Rotation paths and how fast each direction turns (degrees each step):
Each turn is a multiple of 5 degrees from 10 to 175, or 0.
Each row of a path follows its step; steps can be skipped.
path 1
step 0: [-0.82 -0.20  0.09 -1.43 -0.09  1.21  0.29  1.09 -1.25  2.12 -1.81 -0.62
 -2.07  0.82 -0.08  0.25 -2.71 -1.10 -1.34  0.34  0.13 -0.16  0.17 -0.80
 -2.63  0.53  1.05  1.59  2.24  1.67 -2.38 -0.27  0.27 -0.58  2.03  0.85
 -0.34 -1.36  2.95  1.33  1.69 -4.03 -2.11 -0.54 -0.81  0.04 -1.08  0.26
 -2.15  1.69  1.11  0.30 -0.25]
step 6: [ 0.05  0.05  0.06 -1.77 -1.84  1.15 -0.53  0.88 -0.31 -3.13 -0.51  1.11
  0.02  4.27  0.27 -1.83 -0.57 -0.15 -2.11 -0.65 -0.31 -0.47  0.22  0.90
  2.61  0.70  0.04  1.99  2.04 -0.27 -1.61  0.86  0.90 -1.20  1.11  2.40
  0.49  1.86  1.87  0.65  2.02  1.21 -0.54 -0.68  2.21 -1.29  1.95 -0.15
  1.87  2.23  0.87  1.35  0.05]
step 7: [ 3.23 -2.64 -0.24 -1.52 -0.06 -0.57  0.12  0.44  1.16  1.55 -2.09  2.66
  0.23  2.46  0.62 -3.19  1.50  1.43 -1.14  0.72  0.60  0.39  1.28 -0.34
 -1.92 -1.18 -1.60  1.10 -0.19  1.53  1.66  0.17 -2.25  0.64 -2.04  0.78
 -0.25  1.93  1.91 -2.03  1.30 -0.98 -1.78 -0.56  1.17  0.26  1.28 -0.41
  0.45  2.06  0.68 -0.24 -0.50]
step 14: [ 0.50  1.89 -0.46 -1.31 -2.07  3.03  0.75  1.29  0.20  2.04  0.09 -0.88
  2.00  2.69  1.25 -0.29  1.03 -1.15  0.13 -2.74  1.35 -1.12  0.24 -0.49
  0.94  0.47 -0.95  0.37  0.51 -1.12 -0.39 -0.05  0.79 -1.62 -0.01 -2.69
  2.33  0.91  1.37  1.09  0.62 -1.02  1.55  0.70  2.40 -1.79  1.61  2.29
  0.38  3.31  1.38 -0.81 -0.76]
step 16: [ 2.17 -1.18  0.30 -1.13  2.23 -2.70  0.86  0.50 -1.46 -1.49 -0.06  1.24
 -0.88 -0.39 -0.51 -0.30 -0.55 -2.05 -1.34  1.13  1.85  1.40  0.45  0.79
 -1.42 -0.43  1.66  3.09 -0.75 -0.62  0.77  1.16  1.57 -1.36  2.57  0.19
  2.52  0.64  0.84  0.28  0.57 -1.25 -0.63 -0.97  4.22  1.65  2.42  0.44
  0.52  1.95  0.10  0.30  0.85]
step 17: [-0.63 -0.21  2.02  0.70  1.98  1.35 -0.77  3.92 -0.20  2.26 -1.74  0.55
 -2.11  1.49 -0.32 -3.61  0.00  0.15 -1.39 -0.47  1.75  1.27  1.20 -0.77
 -1.66 -0.51  0.99  1.10 -0.93 -0.32 -0.62  0.33  2.18  0.22 -0.05  0.42
 -0.07  0.52  1.06  0.99  0.92 -2.23 -2.69 -1.36  2.15  0.18 -2.88  0.69
 -1.18  0.22 -1.99  0.43 -0.95]
step 20: [-3.04  1.35  0.42  1.94 -0.71 -0.04 -0.56 -1.21  3.60  0.01  0.59 -1.39
  0.94  0.11  1.73  1.32 -1.12 -0.86  0.65  0.33  1.92  0.55 -1.62  0.40
  0.06 -2.16  0.25  2.18 -3.04  0.89  1.65 -0.42  0.68 -1.46 -1.30  1.87
  2.91  2.06  0.48  1.07  1.41 -0.12 -2.08 -0.60  0.99  0.70  0.67 -0.27
  1.07  2.56 -0.17  1.24 -1.26]
step 21: [-0.64 -0.59  2.01 -0.46  0.41 -0.57 -1.64  1.96 -0.73 -2.59  0.52 -1.18
 -1.16 -0.21  2.05 -2.24 -0.08 -1.11 -0.74 -1.49 -0.79  2.13 -0.54  0.11
  1.16 -1.09 -0.75  1.30 -1.28  1.08 -0.73  0.45  0.26 -2.05 -1.77  1.55
 -0.20  1.49 -3.44  0.43  1.23  0.78 -0.03 -2.90  2.16 -0.96  2.36  1.12
 -0.19  3.32  1.01 -0.02  1.93]
step 22: [ 3.57  0.48 -0.32 -0.83 -0.38  1.88  0.61 -0.43 -0.28  0.99 -0.17 -1.43
 -1.43  0.32 -0.16 -2.17 -0.70 -3.12 -1.24 -0.47  1.64  0.54  0.82 -0.14
 -0.67  1.04  0.47 -0.24 -0.11  0.84 -1.31  1.92 -2.35 -1.21 -3.40 -0.13
 -0.10  1.49  1.19  0.39  0.72 -2.18 -1.95 -1.53  0.95 -2.38  0.41  0.90
 -1.96  3.42  0.60 -0.30 -1.74]
Directions:
[ 0.25  0.15  0.49 -1.21  0.41  0.33  0.50  0.90  0.14  0.06 -0.39 -0.17
  0.25 -0.10  0.35 -0.30 -0.16  0.29 -0.24  0.17 -0.09 -0.42  0.09 -0.36
  0.34  0.39  0.09 -0.18 -0.77 -0.34 -0.08  0.22  0.35  0.44 -0.63 -0.41
  0.18  0.06 -0.30  0.03 -0.56 -0.12 -0.37  0.27  0.08  0.26  0.61 -0.18
  0.16 -0.40  0.87 -0.49 -0.46] | 145
[ 0.32  0.06 -0.28 -0.61  0.20  0.40 -0.38  0.58  0.04  1.02  0.35 -0.16
 -0.44 -0.15  0.50  0.44 -0.43 -0.40  0.33 -0.37 -0.08 -0.70  0.22 -0.20
 -0.41  0.85  0.03 -0.44  0.54 -0.23 -0.29  0.06 -0.26 -0.47  0.04  0.40
 -0.12 -0.08 -0.39  0.25 -0.07 -0.06  0.83 -0.43 -0.13 -0.10 -0.51  0.42
 -0.36 -0.16 -0.23  0.44 -0.65] | 80
[-0.67 -0.34  0.05  0.58  0.30 -0.33 -0.20 -0.11 -0.54  0.01 -0.52 -0.73
  0.44 -0.21  0.58 -0.14 -0.65  1.10  0.64  0.06  0.31 -0.37  0.33  0.46
  0.26  0.52 -0.52 -0.14  0.08 -0.03 -0.30 -0.07  0.18 -0.26  0.39 -0.28
 -0.19  0.56  0.22 -0.35 -0.22 -0.14 -0.58 -0.04  0.29 -0.58  0.06  0.76
  0.10 -0.05  0.09  0.28 -0.26] | 120
[ 0.36 -0.61 -0.02  0.33 -0.06 -0.11 -0.18 -0.05 -0.20  0.02 -0.39 -0.07
  0.28 -0.05  0.10  0.02 -0.20 -0.45  0.50 -0.67 -0.15  0.72  0.16  0.35
 -0.01  0.05 -0.57  0.38  0.01 -0.24  0.92  0.11 -0.62  0.51 -0.73 -0.60
 -0.50  0.44 -0.17  0.44  0.44  0.01  0.03  0.06  0.43  0.65 -0.25 -0.36
  0.01 -0.74 -0.12  0.10 -0.94] | 175
[-0.22 -0.05  0.03  0.11  1.05  0.50  0.02 -0.04 -0.16  0.13  0.49  0.30
 -0.68 -0.30  0.26 -0.21 -0.07 -0.14  0.15  0.51  0.06  0.79  0.78 -0.58
 -0.27 -0.43  0.06  0.14  0.15  0.33  0.32 -0.58  0.13 -0.11 -0.42 -0.29
 -0.44  0.14 -0.41 -0.22 -0.37 -0.54 -0.05 -0.61  0.37 -1.08  0.44 -0.34
  0.09 -0.38 -0.31 -0.22  0.15] | 80
[-0.05 -0.14 -0.04 -0.70  0.02 -0.33 -0.19  0.20 -0.19  0.27  0.21  0.46
  0.20 -0.52  0.43  0.05  0.00  0.55  0.22 -0.02 -0.09  0.19  0.23  0.60
 -0.31 -0.73 -0.95 -0.52 -0.55 -0.08  0.00  0.01  0.09  0.94  0.03  0.47
  0.20  0.14  0.44  0.46 -0.02  0.88  0.33 -0.57 -0.12 -0.40  0.14 -0.56
 -0.66  0.38 -0.03  0.33  0.35] | 130
path 2
step 3: [-0.30  1.97 -0.58  0.44  2.23 -0.53  1.75 -1.20 -1.16  0.04 -0.84  0.27
  0.25  0.96  0.01 -1.61  1.36  0.48  0.48  1.65  1.17  1.72  0.79  1.74
 -2.01 -0.25 -2.87 -1.23  0.10  2.90 -2.49  0.15 -1.41  0.68 -0.83  0.56
  0.65  1.02 -0.51 -2.28  0.66  1.42  0.37 -1.92  0.62 -2.66 -1.40 -1.18
  0.12  1.23 -0.18  1.84  0.46]
step 4: [ 2.49  0.49 -0.13 -0.12 -0.78 -0.12  1.91  2.36 -0.47  0.05  0.77  0.24
 -0.88 -1.73 -2.12 -2.72 -2.52 -0.77 -0.60 -1.17  1.38 -1.13  1.39 -0.58
  1.80  2.54  0.64  0.32  1.66 -0.02 -1.65 -1.23 -1.15  0.02  1.34  0.72
 -1.55  0.93 -0.21 -1.05  1.30 -0.55  0.44  0.26  0.15 -1.68 -0.12  3.53
 -0.51  0.98  0.51  0.42 -1.56]
step 6: [-0.43  0.22 -1.11  0.18 -0.99 -0.59 -1.32 -0.47  0.23 -0.88  1.02 -1.32
 -0.84  1.05 -0.03  0.73 -0.29 -0.83  2.90  0.98  0.63 -1.42  2.50  0.61
 -0.37  1.74 -3.16  0.07 -0.02 -0.06 -2.39  2.61  0.78 -0.91  0.44 -1.32
  2.39 -0.72 -0.08 -0.23  0.24  1.71  1.14 -3.00 -0.47 -1.71 -2.58 -1.38
 -1.01  1.39 -0.55  0.33  0.74]
step 9: [ 0.97  1.01  0.99 -1.36  1.88 -2.04 -0.43 -0.08 -2.92 -0.29  1.88 -1.63
 -0.72  0.74 -0.11  1.75 -0.99 -1.37  3.02  1.33  0.86  1.26  1.83  0.40
  0.83  1.58 -0.22 -0.64 -0.54 -0.70  0.31  3.97 -1.50 -0.38 -0.63  1.99
  1.99  0.73  0.89 -0.21  2.16  0.77 -1.56 -0.27 -0.50 -0.56  0.83  0.76
 -1.26  0.65  0.11 -0.71  0.60]
step 10: [-1.18  0.27 -1.30 -2.02 -0.62  1.06  2.56 -0.13 -0.66 -0.54  1.04 -0.65
  1.92 -0.65  1.87 -2.46 -1.57  0.83  1.51 -0.04 -0.10 -0.48  1.26  0.67
  0.94  0.10  0.33  1.13  0.60  0.83 -1.60 -0.85  0.22 -1.36 -1.66  2.19
  0.13 -1.73  0.71  2.16 -0.45 -0.66 -1.31 -2.20  0.03 -2.52 -1.89 -0.55
 -0.23 -1.68 -2.41  0.15 -2.28]
step 11: [-0.12  2.24 -1.78  0.93 -1.18  0.77  1.01  1.26 -1.24  0.10 -2.17  0.57
 -1.85 -0.53  0.47  0.98  0.68 -2.81 -0.37  1.14 -0.50 -2.62  0.51 -2.24
 -0.46 -1.43  0.67 -0.66 -0.90  0.32  0.10 -0.89 -1.34 -0.62  1.39 -0.04
 -1.80 -1.38 -0.27 -3.03  0.28 -1.06 -0.77 -1.20  0.97 -3.25  0.85 -0.58
  1.01  2.11 -1.98 -0.10  0.23]
step 12: [ 0.46  1.57  2.10 -2.16  1.23 -0.33 -0.54 -0.42 -0.50  1.08  0.71 -2.46
 -2.50 -0.49 -0.77  0.23 -1.56  0.26  2.67  0.63 -1.35  0.82  1.94  0.11
  2.64  0.98  0.21 -1.73  0.39 -0.22  0.92  0.98 -1.73  0.04  1.55 -0.74
 -2.93 -0.77 -1.70 -0.94  2.17  1.03  1.44 -0.26  1.02  0.56 -1.52 -0.57
 -0.25 -1.56  0.81  1.43  0.96]
step 21: [-0.09 -1.91 -0.79 -1.77  1.74 -1.71  0.58  0.64 -2.54 -1.44  2.24 -0.24
  0.95  2.56  0.95 -0.19 -0.91 -1.60  0.07  1.35  2.08  2.20  1.64  0.24
 -1.71 -0.15  0.08 -2.03  1.78  0.59  0.28 -0.63 -0.44 -1.74 -1.52  1.32
 -0.70  0.41 -0.02 -0.69 -0.49 -0.86 -2.12 -0.18 -1.15  0.26 -2.40 -0.51
 -1.35  1.11  0.71 -0.07  2.33]
step 22: [ 0.79  2.01 -0.69 -1.03 -1.18 -1.62  1.74 -1.34  1.26 -2.39  0.13  1.51
  2.13 -0.08  1.29 -0.66 -2.28 -1.50  1.64 -1.43  1.86 -2.99  1.54  0.92
 -0.26 -0.74 -0.25 -0.08 -1.27  2.00 -1.77 -0.01 -0.41  0.06  0.45  2.41
  0.27  1.74 -0.91  0.84  1.08  1.15  0.55 -1.15  1.66 -2.37  0.74 -0.14
 -0.90 -0.08  0.52 -0.29 -1.03]
Directions:
[ 0.06 -0.94  0.08  0.20  0.24 -0.27  0.53 -0.21  0.16 -0.23 -0.03  0.03
 -0.67  0.71  0.14  0.39 -0.30 -0.45  0.58 -0.49  0.14 -0.66  0.57  0.32
  0.36 -0.37  0.18  0.50 -0.04  0.03 -0.40 -0.17  0.57  0.00 -0.16  0.61
  0.26 -0.01 -0.82  0.12  0.21  0.16 -0.55  0.49 -0.46 -0.12 -0.03 -0.02
 -0.50  0.27 -0.72 -0.30  0.53] | 25
[-0.57  0.15  0.28 -0.11  0.20 -0.16  0.48 -0.42  0.48 -0.40 -0.09  0.13
 -0.19  0.52  0.29  0.85 -0.03 -0.62 -0.62  0.20 -0.55 -0.16 -0.17  0.16
  0.61  0.74 -0.16  0.12  0.07 -0.27 -0.19 -0.18  0.74 -0.82  0.08  0.25
  0.10  0.32  1.05 -0.09 -0.17  0.51 -0.10 -0.46  0.08 -0.10  0.03 -0.03
  0.46 -0.23  0.07 -0.02 -0.76] | 85
[-0.22 -0.36 -0.35  0.07  0.98 -0.05  0.13  0.32  0.45  0.47  0.22  0.18
  0.23 -0.51 -0.21 -0.02  0.20 -0.95  0.74 -0.04  0.05  0.74  0.00 -0.50
  0.31  0.08  0.04  0.69 -0.27 -0.63  0.24  0.46  0.12 -0.37  0.00 -0.14
 -0.13 -0.08 -0.11  0.45  0.15 -0.30  0.06 -0.57 -0.90  0.26  0.28  0.19
 -0.02 -0.41  0.77  0.24  0.35] | 95
[-1.10 -0.23  0.80 -0.05 -0.65 -0.49  0.35  0.42  0.37  0.52 -0.21 -0.01
  0.41 -0.14 -0.15 -0.16  0.64  0.00  0.39  0.06  0.21 -0.50  0.12 -0.61
 -0.58  0.28 -0.35  0.38 -0.17 -0.26 -0.11  0.40  0.09  0.53  0.27  0.18
  0.47 -0.97  0.21 -0.07 -0.43  0.08 -0.41  0.03  0.28 -0.39  0.00 -0.64
  0.10 -0.30 -0.36  0.18 -0.06] | 85
[-0.28  0.18  0.05  0.56 -0.12  0.18 -0.68  0.22  0.09 -0.55 -0.29 -0.48
 -0.11  0.54  0.20  0.17  0.15  0.14 -0.01 -0.74 -0.30  0.10  0.12 -0.71
  0.14  0.14  0.09 -0.31  0.80 -0.20  0.06 -0.01  0.97  0.07  0.51 -0.47
  0.10 -0.09 -0.11  0.30 -0.15 -0.24  0.35 -0.17  0.46 -0.14 -0.63 -0.29
 -0.52 -0.24  0.80 -0.46  0.97] | 55
[-0.27  0.29 -0.08  0.24  0.02  0.05  0.15  0.05  0.28  0.17 -0.12 -0.62
 -0.84  0.01  0.25 -0.62  0.06 -0.09  0.24  0.23  0.39  0.06 -0.18 -0.22
 -0.64  0.05  0.88  1.06  0.20  0.22 -0.45  0.61 -0.01 -0.25 -0.28  0.16
 -0.12  1.11  0.09  0.76 -0.15  0.11  0.47  0.37  0.71  0.05 -0.35 -0.21
 -0.01  0.15 -0.03  0.25 -0.48] | 115
[ 0.52  0.01 -0.26  0.06  0.53 -0.02 -0.34  0.63 -0.01 -0.03 -0.71 -0.55
  0.53  0.05  0.01 -0.06 -0.18  0.79 -0.12 -0.85 -0.11 -0.52  0.35 -0.02
 -0.05 -0.09  0.64  0.63  0.05 -0.49 -0.26 -0.54  0.00 -0.25  0.48  0.11
  0.09  0.12  0.55 -0.30 -0.47 -0.58 -0.47  0.06 -0.58 -0.25  0.16 -0.06
  0.72  0.24 -0.06  0.78 -0.26] | 115
